In the rows, zero is written as 128.
Each path below is one point turned by a fixed rotation once a step. After each direction that follows a path, write how fast that rotation turns it, in degrees a step (0 if it stays still).
Each turn is a multiple of 5 degrees from 10 to 175, or 0.
Each row of a path follows its step; steps can be skipped.
Path 1:
step 0: [131 117 123 120 135 114 112 138 137 129 123 139 130 116 133 114 126 128
 127 110 121 122 127 137 126 126 116 130 119 128 142 126 132 129 141 128
 121 130 125 129 113 135 128 139 127 138 137 116 129 133 121 136 126 137
 114 129 130 147]
step 1: [114 125 121 125 144 120 118 133 122 127 122 107 109 128 130 123 138 136
 120 121 128 140 128 143 130 128 122 123 121 122 136 125 131 113 117 127
 117 125 115 121 130 134 130 128 137 121 126 119 143 117 120 135 130 135
 132 121 127 142]
step 2: [124 144 135 131 136 121 123 113 125 136 136 129 118 147 127 123 139 138
 131 137 147 134 127 126 128 117 124 119 129 120 127 119 129 123 105 124
 125 108 133 131 124 135 125 118 134 120 122 123 128 126 127 121 134 123
 122 117 119 123]
step 3: [137 141 128 121 122 127 127 116 127 142 123 144 132 142 129 123 127 134
 138 121 128 119 129 128 131 119 114 126 143 134 125 139 139 137 134 133
 112 131 140 137 116 135 119 115 132 128 119 130 118 125 124 113 138 122
 116 129 139 126]
step 4: [142 134 125 121 125 130 132 134 117 133 112 123 138 130 131 128 134 128
 130 116 112 130 141 140 135 132 119 142 137 133 129 126 133 136 135 129
 128 149 131 110 138 130 119 120 143 134 135 130 133 113 128 119 127 138
 123 131 125 133]
step 5: [123 141 130 126 125 125 125 122 132 124 133 125 121 117 134 128 147 128
 115 115 130 124 128 121 129 129 122 139 135 123 124 108 122 134 115 119
 147 132 130 117 146 135 137 136 137 130 140 132 134 129 134 125 117 145
 119 130 118 133]
step 6: [126 123 130 117 124 124 125 128 139 135 126 132 109 129 125 119 135 131
 117 117 128 125 117 115 133 118 126 128 140 131 122 123 124 117 119 132
 129 120 127 131 113 140 140 143 132 123 124 146 125 157 124 129 125 131
 124 134 134 127]
step 7: [138 115 118 133 138 124 127 137 118 125 112 135 119 148 124 122 131 136
 121 123 120 139 127 127 139 124 136 138 132 132 130 132 132 115 129 139
 126 117 127 121 102 128 126 124 130 147 119 128 115 128 119 132 131 136
 134 129 126 125]
step 8: [108 128 121 132 130 131 136 126 130 122 116 139 132 139 142 134 132 134
 120 130 136 136 129 136 129 123 119 143 131 126 129 120 133 134 135 123
 133 123 128 122 127 130 135 118 131 137 121 100 116 109 124 132 125 133
 133 113 121 128]
step 9: [116 126 142 112 113 127 131 123 140 143 115 136 135 122 143 127 132 139
 129 135 135 137 127 130 133 122 113 135 125 114 121 130 123 134 122 125
 122 138 134 131 130 134 127 137 126 112 130 106 134 136 123 120 132 126
 121 124 120 128]
step 10: [140 114 134 129 125 117 125 116 119 132 128 126 121 131 136 118 142 144
 129 122 119 130 138 124 144 134 137 125 133 118 112 146 129 135 117 128
 116 138 128 131 128 124 123 138 121 120 138 129 135 129 122 117 138 133
 125 137 133 139]
step 11: [132 121 119 140 137 109 145 121 125 124 136 125 124 141 137 127 140 134
 128 129 126 123 152 132 132 127 135 125 143 131 117 129 134 140 129 122
 129 123 126 128 133 143 133 122 138 134 137 150 126 125 131 136 122 130
 135 121 125 136]
Speeds:
[130 125 125 129 126 127 130 132 123 129 134 132 127 133 129 127 126 127
 128 125 130 128 130 126 128 126 130 126 129 128 129 130 132 129 126 130
 131 130 129 130 126 127 127 131 128 126 129 129 126 130 126 126 129 128
 125 126 131 126] : 95
[130 130 132 128 127 124 132 124 127 127 127 125 129 128 124 128 128 129
 130 127 129 131 131 127 128 130 125 128 129 128 125 131 128 130 126 127
 128 134 127 131 128 128 130 127 128 127 127 126 126 125 132 126 130 125
 125 127 128 126] : 55
Path 2:
step 0: [126 148 142 131 110 124 126 138 121 134 141 122 119 130 122 116 154 117
 131 126 131 119 117 136 128 130 123 128 135 140 146 135 137 132 124 136
 133 136 136 119 135 132 138 133 135 135 132 132 123 121 117 134 126 126
 128 129 125 127]
step 1: [113 118 111 126 112 121 136 130 134 134 117 123 135 116 117 134 117 124
 119 127 127 121 119 136 114 118 115 125 128 130 127 142 136 119 141 133
 110 125 133 131 142 122 124 132 132 124 121 124 124 139 136 129 120 130
 136 131 142 127]
step 2: [129 123 132 140 137 128 127 135 117 122 126 143 123 142 132 149 132 131
 114 144 121 133 132 110 122 124 139 124 125 126 112 123 121 119 133 138
 125 132 123 127 127 120 125 118 106 125 126 137 119 122 136 125 130 135
 135 126 134 115]
step 3: [122 136 141 126 121 147 140 121 122 137 143 127 135 121 140 127 134 138
 132 132 127 126 136 120 146 137 143 134 140 103 135 127 131 130 127 114
 130 141 126 134 120 133 126 123 132 115 128 129 127 128 121 126 116 122
 124 128 126 123]
step 4: [126 116 121 141 144 135 116 125 135 131 123 130 140 125 123 111 123 141
 123 126 123 136 125 132 120 139 115 131 129 124 134 122 126 140 113 125
 131 125 136 136 137 125 125 133 145 120 129 125 132 147 113 121 137 129
 126 120 137 142]
step 5: [135 121 125 126 127 126 126 126 139 111 117 125 123 146 134 129 125 135
 135 126 120 121 123 132 137 123 127 136 122 141 113 125 129 132 116 137
 125 132 121 139 137 119 131 141 128 146 145 134 144 113 131 133 137 124
 121 136 119 120]
step 6: [125 138 118 115 120 132 132 134 132 123 130 126 119 125 134 143 118 130
 151 109 150 138 131 125 132 144 132 131 113 132 138 132 124 123 130 120
 126 125 126 113 120 134 121 125 123 132 126 129 119 132 139 135 128 118
 126 136 118 130]
step 7: [132 148 125 127 140 117 122 120 112 132 124 119 122 132 116 124 130 120
 129 130 128 135 131 129 116 124 115 120 135 129 134 129 113 128 144 137
 129 123 129 133 103 139 133 122 143 121 120 122 131 126 128 117 140 131
 138 128 126 135]
step 8: [141 121 143 126 118 117 135 127 124 135 116 132 137 118 131 117 134 112
 117 128 116 128 129 136 126 121 125 121 130 129 122 147 131 136 127 127
 145 127 117 124 129 125 134 129 120 135 126 133 144 117 138 126 107 136
 119 130 131 137]
step 9: [120 119 137 123 123 131 111 133 134 136 131 130 123 131 123 131 138 128
 125 131 145 125 117 136 128 116 136 127 130 133 133 121 133 123 116 129
 118 115 129 115 139 135 116 126 121 131 128 140 105 129 115 133 106 133
 133 122 134 125]
step 10: [128 130 113 131 141 140 132 120 132 127 138 138 141 127 125 140 118 122
 129 137 130 105 127 128 135 115 128 126 139 126 121 120 141 108 135 128
 119 124 132 140 133 128 141 120 130 114 128 117 129 131 131 132 135 125
 146 128 129 126]
step 11: [131 123 133 144 122 123 140 129 129 109 134 140 134 125 136 131 134 121
 118 135 118 140 140 107 130 144 123 133 130 133 131 119 136 137 132 114
 134 139 135 124 128 120 123 130 117 117 130 123 128 126 131 134 143 138
 120 116 122 132]
Speeds:
[128 128 127 127 131 129 128 129 127 126 129 129 124 128 129 133 124 129
 126 128 129 127 128 130 133 128 125 127 125 130 129 128 128 126 131 130
 123 128 131 129 128 127 126 125 124 131 126 130 132 130 125 130 125 128
 128 129 128 129] : 90
[129 121 127 126 127 130 128 126 130 127 129 123 129 131 127 127 127 127
 128 126 131 129 127 126 122 125 128 128 127 130 128 131 130 132 129 128
 126 129 129 128 129 123 130 128 128 131 128 131 129 126 126 125 124 127
 128 126 130 126] : 95
[126 123 128 131 130 129 127 127 129 124 130 130 129 127 129 127 127 127
 129 131 130 124 125 129 126 129 131 130 128 125 126 128 128 126 125 127
 129 131 126 129 127 128 123 125 129 127 128 124 130 125 124 128 126 129
 129 127 125 131] : 55
[123 131 127 126 130 127 129 127 129 127 125 126 128 129 129 125 124 125
 131 129 129 128 127 125 129 129 130 127 128 128 124 125 125 124 127 130
 129 128 127 126 134 129 126 131 127 130 127 130 128 128 129 130 125 130
 128 127 133 125] : 95
Path 3:
step 0: [115 142 142 135 134 126 136 140 136 132 136 123 133 131 138 116 130 110
 141 136 127 121 123 127 123 120 136 148 123 119 117 128 121 128 127 118
 123 129 130 127 123 132 131 126 134 121 113 134 120 130 120 143 129 133
 118 130 119 129]
step 1: [137 144 135 132 133 130 114 119 127 105 135 128 126 107 122 129 121 143
 124 120 125 138 121 117 123 131 126 130 138 141 134 130 122 141 127 132
 132 134 128 130 126 140 129 129 118 124 126 123 133 126 127 139 128 130
 142 123 119 125]
step 2: [127 128 128 137 132 118 122 138 119 137 128 125 123 116 141 121 134 119
 122 149 118 123 127 121 137 124 120 128 127 120 118 121 127 125 114 131
 134 136 122 138 138 125 109 126 141 112 125 136 123 116 133 121 127 120
 124 116 130 129]
step 3: [135 134 129 123 135 127 123 133 143 113 134 127 128 127 117 131 119 140
 145 131 128 109 141 132 127 142 122 136 127 119 132 129 121 121 137 131
 127 118 134 120 130 135 126 130 114 112 137 119 141 128 131 126 136 128
 129 117 140 126]
step 4: [122 121 116 119 133 125 126 125 122 135 122 134 122 130 138 135 114 125
 122 122 136 133 118 124 131 123 127 117 119 124 124 141 125 118 112 129
 133 131 123 126 141 142 123 110 128 131 154 126 119 117 132 127 119 128
 131 121 125 123]
step 5: [134 125 114 125 130 122 121 141 135 135 135 135 131 131 128 125 142 118
 134 137 133 109 121 130 123 136 138 128 136 128 137 135 119 111 143 121
 123 123 136 131 132 135 125 137 137 145 119 123 143 137 127 131 120 124
 130 130 137 133]
step 6: [135 122 143 114 137 120 145 122 138 133 121 137 131 118 139 126 124 130
 137 118 145 135 130 124 113 119 137 135 129 136 135 143 134 127 122 134
 123 126 133 119 127 128 135 118 128 127 130 136 113 126 117 138 137 132
 137 124 129 127]
step 7: [135 138 139 148 115 126 126 142 126 123 127 132 120 130 134 124 135 121
 132 123 121 138 106 121 125 123 134 129 133 127 129 127 128 116 132 135
 139 136 125 141 129 139 122 125 131 129 121 121 136 134 131 143 120 126
 120 147 127 120]
step 8: [131 144 131 137 139 122 132 130 138 125 144 127 132 120 132 133 128 130
 126 133 121 121 138 125 107 121 112 134 139 125 128 125 130 134 123 118
 127 127 137 130 109 130 121 130 130 126 118 127 108 121 121 126 130 125
 138 116 122 139]
step 9: [118 129 140 134 134 125 128 125 119 128 123 114 120 111 136 124 119 135
 120 118 120 119 123 126 125 129 132 120 137 126 129 120 120 126 120 135
 140 136 120 133 135 125 127 128 120 106 139 125 150 128 132 137 140 127
 132 127 137 119]
step 10: [128 135 135 125 124 129 113 146 129 130 133 122 132 133 114 135 125 125
 127 144 131 129 134 118 134 133 117 138 121 109 120 133 113 109 117 114
 134 130 130 120 129 127 117 130 124 129 135 133 123 122 133 128 122 130
 129 118 122 140]
step 11: [119 130 126 115 156 135 131 128 138 127 128 129 127 114 132 120 119 130
 129 132 131 116 127 132 128 139 125 125 134 138 140 137 122 137 135 130
 122 132 125 132 143 139 134 128 123 131 143 113 133 122 132 124 114 138
 122 124 136 129]
Speeds:
[128 125 128 128 126 128 130 127 129 127 125 128 128 127 126 127 125 130
 126 128 124 130 130 124 125 128 130 123 130 129 129 129 130 130 125 126
 130 129 130 127 132 132 130 125 129 129 129 131 129 129 134 131 130 125
 125 127 126 126] : 140
[131 126 127 132 126 126 127 127 127 129 125 131 124 130 129 127 124 128
 128 125 131 128 127 127 129 124 128 127 128 130 123 127 124 131 127 129
 129 129 126 129 129 125 127 130 128 129 129 130 130 123 131 132 126 131
 130 130 132 129] : 140
[128 130 129 128 129 130 125 129 126 124 130 123 124 128 128 127 126 126
 128 134 130 126 130 129 131 128 127 130 126 131 128 132 128 132 128 126
 128 128 124 127 130 127 130 127 127 127 127 129 130 127 130 128 127 126
 128 123 127 125] : 40
